In the data rows, 50 means zero.
Here are some points, each followed by its number:
[53,29,30,50,35,24,55,72,74,73,54,43,70,61,45] 0
[58,62,49,49,57,39,37,40,48,27,50,24,31,51,58] 1
[45,63,67,49,62,53,51,62,27,55,48,40,56,44,52] 2
[51,61,69,59,54,84,72,59,55,64,30,72,44,50,57] 3
[62,71,68,53,67,51,41,53,49,44,51,49,45,41,52] 4
[40,78,51,38,60,47,48,62,68,49,34,62,55,62,56] 5
[58,58,43,44,52,34,30,59,64,62,56,43,67,45,51] 6
[51,72,42,40,71,28,43,23,34,0,53,21,39,42,41] 7
[58,47,40,48,47,49,65,69,80,69,51,76,65,62,44] 8
[54,36,52,47,70,30,44,57,49,38,64,25,62,42,52] 9
[54,54,65,52,53,61,49,64,61,63,57,57,63,61,48] 10
[52,49,46,45,56,30,45,36,38,31,66,45,48,49,44] 11
[68,40,40,53,35,58,51,56,47,62,51,43,42,59,42] 12
[45,63,45,53,82,35,40,25,52,23,65,50,50,37,72] 13
[60,39,58,45,22,57,54,57,51,52,36,49,44,65,26] 14
[34,52,51,70,67,71,50,59,69,62,32,57,62,52,58] 15
[73,35,15,23,2,22,55,55,67,47,73,46,58,57,47] 16
[57,36,22,56,10,64,64,62,51,75,55,73,57,56,55] 17
[34,71,73,62,70,61,33,43,41,66,36,53,44,35,64] 18
[57,44,59,58,50,67,47,43,34,43,50,41,37,57,30] 19
[72,48,37,36,38,28,46,37,62,39,46,45,58,46,51] 20
[69,49,43,51,46,46,54,45,26,12,56,28,33,39,36] 21
[58,47,40,42,34,40,56,40,35,47,48,46,56,48,58] 22
[45,47,69,41,45,71,53,77,64,64,28,88,57,56,40] 23
[43,56,60,49,48,65,45,63,53,56,28,73,49,50,41] 24
[40,42,49,51,32,45,66,66,60,52,32,55,55,62,41] 25
[52,63,38,38,79,52,31,21,46,9,35,30,29,43,42] 26
New points follow, each followed by the numbers of its three nearest points above, looking only along the 4 directions in which the numbered points spread most, smallest number first.
[44,31,24,53,29,46,54,61,70,67,48,62,56,56,67] 0 8 25
[65,37,47,42,29,45,67,72,33,60,50,66,51,39,50] 12 14 25
[31,51,59,43,67,46,49,38,36,53,45,51,62,26,60] 2 4 18
[46,41,45,76,32,73,66,63,51,84,55,64,68,55,59] 10 17 25
[72,64,81,45,33,66,60,77,67,69,52,59,48,65,27] 23 24 25
[37,54,49,51,48,71,52,64,73,75,41,73,55,55,54] 15 23 24
[45,22,39,55,13,37,63,48,47,56,62,54,50,48,71] 0 12 22
[63,50,58,39,55,46,52,51,66,61,40,54,40,49,40] 10 24 25
[47,44,44,46,68,38,54,59,37,56,68,39,82,64,48] 6 9 22
[47,40,48,48,55,37,56,50,55,49,51,57,58,39,77] 6 9 10
[22,63,64,64,69,74,55,21,0,27,44,29,41,29,47] 2 4 19
[38,58,53,50,68,49,49,31,44,44,50,54,30,37,80] 1 2 4
[29,44,46,58,41,54,43,54,71,63,41,56,65,68,50] 8 10 25
[44,50,64,54,67,48,55,28,37,18,46,49,30,52,40] 1 4 26
[84,24,30,38,30,42,59,53,69,68,72,74,58,43,59] 0 8 17
[36,40,52,65,51,40,41,44,58,52,67,49,57,57,59] 6 9 10
[59,38,43,44,45,42,59,56,53,56,55,64,40,58,59] 12 22 25
[45,50,45,50,59,34,52,47,30,40,67,65,52,31,70] 4 9 11
[44,43,44,49,49,35,49,43,40,48,64,43,62,35,60] 6 9 11
[53,41,36,54,38,37,49,63,75,57,54,48,50,62,62] 0 6 25
[82,35,61,32,33,41,56,73,80,53,54,59,59,55,40] 8 17 25
[54,52,82,57,52,84,63,65,47,67,18,60,32,52,40] 3 23 24
[39,54,52,58,53,62,46,26,40,36,46,41,43,42,59] 1 2 4
[46,71,59,55,70,55,58,39,25,34,42,37,26,56,52] 1 4 19
[34,38,13,48,19,45,52,40,78,57,70,56,47,64,59] 0 20 25
[64,53,48,48,43,63,60,62,75,67,34,47,44,64,43] 10 24 25
[51,50,62,50,35,65,55,64,67,70,24,69,51,58,52] 23 24 25
[60,28,50,36,22,47,43,53,52,55,58,60,61,47,45] 12 22 25
[55,45,57,34,22,59,61,57,43,83,39,56,46,49,24] 12 14 25
[49,46,49,44,59,47,47,43,33,21,49,44,31,65,41] 1 11 21
[22,80,51,60,70,59,20,42,55,41,40,31,62,62,50] 4 13 18
[33,56,63,61,53,47,47,25,45,55,40,46,49,43,52] 2 4 18
[44,65,59,44,59,45,42,67,60,59,52,50,63,44,46] 6 10 15
[49,38,35,48,49,37,54,55,68,68,63,58,57,56,54] 0 6 8
